In the rows, 128 means zero.
Where one turn sends some rows of the set: a few examples, then the rows asked
k889: [161 149 156 178 134 156 126 110 131 120 107 143 104 134 122 115 116 135
 119 126 125 108 130 149 157 168 153 133 152 127 162 134 151 103 151 103
 133 103 136 137 137 153 145 125 116 111 104 130 150 117 116 146 145 150
 123  88 143 110 137 143 158 117 153 151  71 156 111]
k138: [141 152 156 170 133 156 118 106 133 125 114 146  86 125 130 121 121 139
 121 151 121 119 128 147 136 166 154 128 162 128 154 126 143 116 128 113
 127 118 132 145 147 157 152 126 119 125  97 130 141 100 125 136 143 139
 110 112 143 116 143 138 152 116 152 132  75 164 120]
k636: [153 144 125 177 119 168 115  92 137 118 110 146  74 123 124 122 116 148
 105 143 104 121 115 159 126 151 154 144 135 121 167 124 151 114 140 125
 117 117 136 134 119 153 150 139 112 108 111 141 151 120 119 148 152 140
  97 100 137 110 144 130 143 127 127 132  74 142 103]
k249: [139 146 131 180 127 165 115 102 142 127 121 146  67 128 137 132 120 137
 114 162 108 129 114 156 124 158 152 137 147 127 157 118 138 116 129 128
 124 118 130 140 133 154 154 135 119 119 106 138 141 106 129 134 153 134
 104 114 128 117 147 130 150 126 140 118  77 157 107]
k966: [145 145 159 178 135 157 125 115 135 127 118 143  94 123 128 123 124 134
 127 145 122 118 128 149 149 171 155 129 163 127 149 134 139 109 137 107
 130 113 126 144 154 152 154 126 116 126 103 126 144 108 123 134 149 151
 116 110 141 116 141 142 158 114 162 130  75 172 121]
k295: [152 151 154 175 129 155 118 103 130 118 107 141  94 131 122 111 113 141
 115 129 120 108 132 151 143 161 154 138 153 127 167 131 155 112 145 107
 127 108 139 137 133 156 146 129 111 111  98 134 151 111 118 149 139 142
 111  93 145 110 138 139 150 120 138 152  70 151 113]
k706: [152 136 129 193 133 162 122 116 147 130 121 148  80 127 129 139 125 132
 118 167 112 129 105 155 137 165 151 146 142 121 151 130 131 107 141 119
 126 113 121 138 139 145 151 139 123 123 114 129 145 129 132 130 164 150
 113 109 124 115 150 131 168 124 157 112  85 165 102]
k209: [119 122 151 116 138 140 183 126 118 147 166 134 119 119 149 104 135 119
 104 119 115 102 108 117 127 136 117 158 109 145 129 147 133 144 128 118
 146 114 137 139 139 118  93 136 122 139 141 120 114 180 121 132 124 131
 119 101  91 119 152 146 151 139 141 139 151 107  96]
k988: [146 140 123 175 135 171 112  98 143 116 120 136  82 125 132 116 124 134
 112 143 105 124 112 156 125 153 152 144 139 122 158 125 150 116 128 132
 122 107 121 144 122 145 153 129 109 117 103 134 141 105 117 161 146 137
  93 110 131 126 139 125 144 132 117 117  72 143 104]
k99: [155 133 113 188 132 174 108 106 148 119 115 136  83 126 133 126 130 130
 115 148 102 129 103 160 129 149 150 150 135 121 154 124 144 108 134 129
 122 106 117 147 121 144 143 131 111 120 107 133 145 123 115 154 159 146
  96 105 125 125 143 122 156 134 125 112  79 145  91]
k815: [123 125 152 111 137 141 182 122 112 145 159 131 128 109 150 105 141 118
  99 109 112 107 115 125 130 133 117 160 115 140 128 150 141 144 130 112
 148 114 138 141 145 124  92 135 123 141 143 123 112 180 119 135 127 133
 120 112  97 118 152 146 152 139 143 145 156 114  94]
k21: [124 128 154 118 109 134 154 122 109 147 136 126 123  96 122 108 126 135
 107 122  94 111 126 124 130 109 116 148 120 133 108 145 139 139 129 104
 159 128 140 137 119 109 123 116 120 135 142 157 101 182 105 121 118 129
 126 116 107 131 130 136 154 121 129 155 165 113 100]
k839: [156 143 146 192 136 159 123 117 148 114 105 146  99 131 122 117 130 125
 133 126 129 112 115 153 164 168 152 142 138 125 146 142 144  87 152 103
 136 100 116 139 146 147 159 109 119 127 108 122 142 139 116 140 151 155
 112  96 124 119 130 127 170 122 155 133  85 164 116]
k505: [167 139 154 187 136 162 124 118 136 118 112 143 101 138 116 124 122 129
 121 138 125 111 120 154 159 172 153 142 148 127 162 139 143  98 155 109
 131  99 124 137 141 144 147 125 116 113 110 126 153 137 121 143 155 164
 124  85 136 109 140 140 169 125 164 142  77 149 103]
k987: [166 134 112 198 136 173 113 115 147 118 112 135  89 128 128 125 129 127
 122 146 104 127 101 157 143 156 150 149 129 122 153 131 136  99 145 123
 127 106 112 147 125 141 148 121 121 126 115 131 145 140 112 145 163 157
 100 102 118 121 145 120 171 136 138 113  89 153  90]
k922: [112 141 146 115 138 134 162 126 130 140 158 124 113 120 139 122 115 123
 121 140  98 108 124 118 128 138 138 146  96 155 110 131 129 139 123 114
 132 125 125 117 131 107 133 120 110 119 148 133  86 176 126 136 124 126
 134 108  89 127 151 145 129 133 112 133 159 108 111]
k595: [121 127 158 110 128 143 178 120 111 149 153 132 133  99 144 102 143 123
 100 110 103 108 123 128 135 125 117 159 122 140 124 154 148 142 125 114
 147 120 144 141 146 125 101 127 127 144 142 131 107 181 113 131 127 129
 118 113 105 115 144 140 151 134 149 149 155 122  96]
k559: [123 126 148 107 137 135 160 123 119 142 156 127 125 124 132 116 112 120
 111 135 116 102 107 117 126 141 111 151 117 135 115 146 115 141 133 114
 159 113 135 132 119  96 123 126 109 123 146 139 106 179 123 140 117 140
 135  95 107 138 143 154 154 137 124 147 146  95 101]
k172: [113 135 166 114 113 156 175 122 118 145 151 131 125 103 135  97 145 126
 107 119  91 106 127 131 128 120 129 156 114 147 122 146 155 145 122 128
 152 119 147 141 141 114 114 113 118 136 142 143 105 173 116 122 117 116
 123 102  95 116 132 131 146 125 143 142 161 119  97]
k245: [109 131 157 119 124 149 174 128 127 144 161 130 113 124 142  99 137 129
 113 132 101 102 110 118 119 138 128 156 108 153 128 143 141 145 123 133
 152 115 142 136 131 108 109 121 117 123 143 130 109 177 127 124 115 116
 125  88  84 122 146 139 145 130 137 132 159 113  97]
k68: [158 138 122 183 119 170 115 103 144 120 111 146  78 130 121 130 121 140
 108 151 100 127 107 164 130 153 152 152 131 121 167 128 149 109 143 128
 117 115 129 131 118 145 150 140 116 110 119 142 151 134 123 146 159 149
 104  95 129 110 144 124 156 129 136 130  79 145  98]
k709: [149 154 142 168 123 159 115  92 129 122 109 144  83 129 125 112 117 144
 108 134 112 115 123 157 129 154 155 139 147 125 168 127 156 114 139 117
 121 114 139 138 122 159 150 136 111 110 101 140 149 111 121 149 142 138
 102 100 141 108 138 134 142 123 127 146  70 146 110]
k398: [130 136 156 123 129 133 161 134 112 147 149 116 130 100 129 111 122 125
 117 121  84 114 140 123 145 117 142 139 115 154 107 140 147 140 123  91
 144 127 130 129 136 117 122 106 117 134 135 141  92 171 113 126 127 127
 134 128  98 122 143 137 140 115 128 145 167 131 101]
k150: [127 123 149 106 139 128 159 122 111 143 154 124 130 115 140 114 116 120
 104 126 114 104 113 117 131 134 108 149 123 135 119 148 119 144 132 104
 161 111 136 142 120 101 113 133 115 129 141 141 107 181 117 145 122 145
 132 109 113 136 144 153 154 136 127 153 146  98  93]
k118: [125 134 142 115 152 134 163 129 121 144 161 121 123 122 143 125 111 116
 115 137  99 111 119 121 136 146 131 151  99 150 114 137 126 142 124 111
 134 117 126 120 137 103 123 127 112 126 148 129  89 180 131 142 132 136
 133 113  94 132 160 148 133 135 115 134 154 102 103]
k439: [139 130 152 123 140 130 161 137 109 150 156 115 140 101 137 114 119 119
 109 120  86 116 140 122 149 121 131 145 118 153 115 138 144 136 127  87
 143 121 129 137 139 120 111 119 121 141 138 135  93 175 113 133 133 136
 138 129 105 128 148 142 145 123 128 142 161 129  98]
k851: [149 137 124 188 133 164 114 110 148 129 121 149  69 130 138 140 122 135
 112 166 106 131 106 155 129 163 150 142 141 124 156 124 133 110 138 123
 124 116 122 140 134 150 150 137 124 121 110 137 143 119 128 131 160 141
 103 112 124 118 151 129 157 128 147 110  83 157 103]
k294: [113 129 156 110 124 136 158 124 121 141 148 133 115 121 124 113 117 127
 118 139 111 101 109 117 126 140 117 151 112 137 109 145 122 143 130 119
 159 114 137 127 118  89 135 127 107 116 150 146 106 185 124 130 110 130
 135  89  99 134 137 143 152 128 125 146 150  97 105]
k285: [120 135 157 117 107 140 154 123 118 143 139 129 117 103 118 107 122 136
 114 130  94 106 120 126 127 115 118 152 116 138 108 144 136 138 130 111
 163 128 143 132 116 101 132 116 115 124 146 154 102 182 109 118 115 125
 128 104 103 131 128 136 151 124 127 152 162 111 102]
k17: [165 131 127 202 139 166 116 117 150 118 108 144  94 131 125 126 132 124
 126 135 118 116 106 154 157 160 150 146 135 125 147 140 138  91 151 108
 132 101 114 147 134 145 149 115 121 131 113 126 142 143 111 141 163 159
 109  98 116 121 135 124 177 127 155 121  90 161 100]
k541: [144 145 156 176 141 158 118 109 146 112 102 142  96 127 124 108 126 132
 130 121 129 107 122 156 155 170 152 137 146 123 150 140 150  96 142 107
 134  98 126 140 151 152 159 113 111 124 103 124 136 118 116 144 140 149
 116  98 134 120 124 129 162 116 145 143  76 160 124]
k939: [125 143 159 124 124 135 161 132 120 141 149 120 123 107 127 110 120 133
 125 127  86 110 136 122 140 120 141 144 110 157 104 135 144 140 121 100
 142 128 129 123 131 112 126 110 114 128 139 141  88 168 115 121 119 118
 132 119  90 124 143 138 136 113 120 140 166 126 112]
k695: [138 125 144 117 152 134 159 135 109 148 161 115 136 105 144 121 118 111
 109 125  93 124 131 121 148 131 126 149 112 149 115 140 134 136 128  94
 139 114 128 129 140 116 110 123 121 137 140 132  89 177 118 142 139 144
 135 127 104 131 156 147 145 133 125 140 155 120  92]
k850: [135 146 139 163 133 165 111  96 142 114 118 140  85 129 130 110 120 137
 120 131 117 117 119 157 129 161 153 140 145 122 156 131 155 114 127 124
 126  98 130 141 132 151 159 124 105 118 101 133 140 102 117 158 135 136
 102 108 141 125 132 127 143 125 115 128  64 148 117]
k745: [149 140 154 187 138 155 127 119 141 125 119 146  93 125 126 129 125 129
 127 149 126 119 120 150 156 171 155 134 157 128 148 136 138 102 144 106
 129 110 121 141 154 150 151 129 121 131 107 123 145 119 125 134 157 154
 119 109 137 113 143 139 170 114 168 128  79 173 115]
k460: [110 135 164 117 117 152 177 127 124 142 160 131 117 113 135  99 141 129
 112 126  93 100 118 121 122 129 130 158 111 150 129 144 149 145 122 135
 153 120 145 136 134 108 114 115 115 127 142 141 109 172 126 117 116 111
 124  93  88 116 135 133 143 128 139 135 160 116  96]
k409: [137 148 150 166 139 160 116 102 142 110 112 139  92 128 129 105 122 132
 127 122 127 112 124 151 143 167 151 139 150 124 150 135 157 107 135 112
 128  98 129 140 145 149 163 121 106 119  98 131 131 106 116 149 133 135
 110 102 139 121 127 131 149 119 127 138  71 155 126]
k729: [130 126 151 114 121 134 157 123 104 150 137 120 131  97 129 107 120 131
 100 117  98 114 127 123 132 110 111 150 129 131 113 147 135 141 129  96
 161 123 140 142 123 116 115 122 124 138 139 152 101 179 105 135 126 139
 127 119 115 130 134 140 157 130 130 157 158 112  92]
k26: [113 133 158 119 111 139 156 124 125 143 144 132 114 113 117 111 118 134
 119 139  99 102 114 119 127 129 117 156 115 137 109 140 128 142 132 118
 156 122 139 126 118  94 140 118 110 120 154 148  99 184 115 120 114 129
 131  92 100 130 133 136 154 125 126 150 159 102 107]
k873: [167 136 139 193 128 168 124 116 144 122 115 143  99 135 117 133 123 129
 118 147 113 116 113 155 155 169 155 148 139 126 162 141 139  98 157 118
 125 103 124 134 132 138 149 133 120 114 116 129 157 144 123 142 166 164
 120  83 131 109 141 134 170 128 162 133  85 154  95]
k900: [134 120 147 108 136 130 159 122 103 149 147 121 136 105 136 110 120 119
 101 122 105 109 121 119 132 123 109 147 129 132 119 145 127 143 129  96
 161 114 138 142 120 109 110 131 118 135 139 146 109 179 111 143 123 143
 128 116 119 136 142 147 157 133 128 153 152 107  92]
k637: [165 136 127 193 122 171 119 111 147 121 114 141  85 131 114 132 124 135
 111 154 103 121 107 160 145 159 152 154 131 123 161 136 142 100 154 125
 123 109 124 133 125 140 146 138 117 108 119 133 156 144 123 141 163 159
 112  91 128 112 144 131 166 131 151 127  86 145  95]
k590: [115 142 156 121 128 135 158 124 128 137 151 119 113 114 130 117 116 134
 120 133  93 105 127 120 131 128 142 143 105 156 109 129 138 144 124 110
 136 129 125 118 131 109 134 112 108 119 146 140  88 170 121 124 113 119
 135 108  88 124 146 141 131 122 115 135 161 118 113]
k29: [115 126 153 119 135 141 181 125 122 142 166 133 118 127 146 104 136 119
 107 126 111 102 105 117 121 138 121 162 109 151 131 145 131 148 128 128
 151 114 135 136 134 111 102 128 118 130 145 125 115 179 123 130 119 119
 121  92  83 123 150 140 148 134 133 137 151 104  98]
k318: [137 153 141 173 126 162 116 101 137 126 117 145  76 124 136 125 120 139
 119 155 110 124 121 152 129 158 153 128 155 127 156 119 146 118 125 119
 123 117 132 144 139 153 158 132 120 122 103 136 138  98 126 138 145 134
 102 115 134 115 147 135 144 122 142 121  74 161 115]
k418: [119 134 165 110 117 153 174 120 115 147 152 130 130  95 141  95 144 123
 104 114  92 111 125 131 133 123 120 155 122 144 121 150 156 140 119 115
 148 119 148 142 146 121 108 121 122 141 142 139 106 175 115 125 124 117
 122 110 102 116 136 134 147 131 146 146 160 124  97]
k9: [154 135 138 193 136 156 125 121 147 130 123 149  87 127 126 137 127 127
 124 160 119 125 108 154 152 170 150 143 148 124 148 137 133 101 144 111
 130 110 118 139 151 147 148 131 128 129 112 129 145 128 130 131 164 157
 115 108 129 113 147 136 175 121 170 118  84 169 110]
k569: [131 126 139 111 155 131 166 135 114 146 163 120 132 119 148 126 115 109
 108 131  96 117 123 121 140 145 128 150 109 149 119 143 124 137 126 101
 139 114 125 127 139 111 116 125 114 130 144 128  91 177 125 147 138 143
 139 121 100 133 159 150 142 140 122 135 153 110  99]

k99 goes to k988
k285 goes to k21
k636 goes to k709
Where do these go?
k398 goes to k439
k706 goes to k851
k595 goes to k815

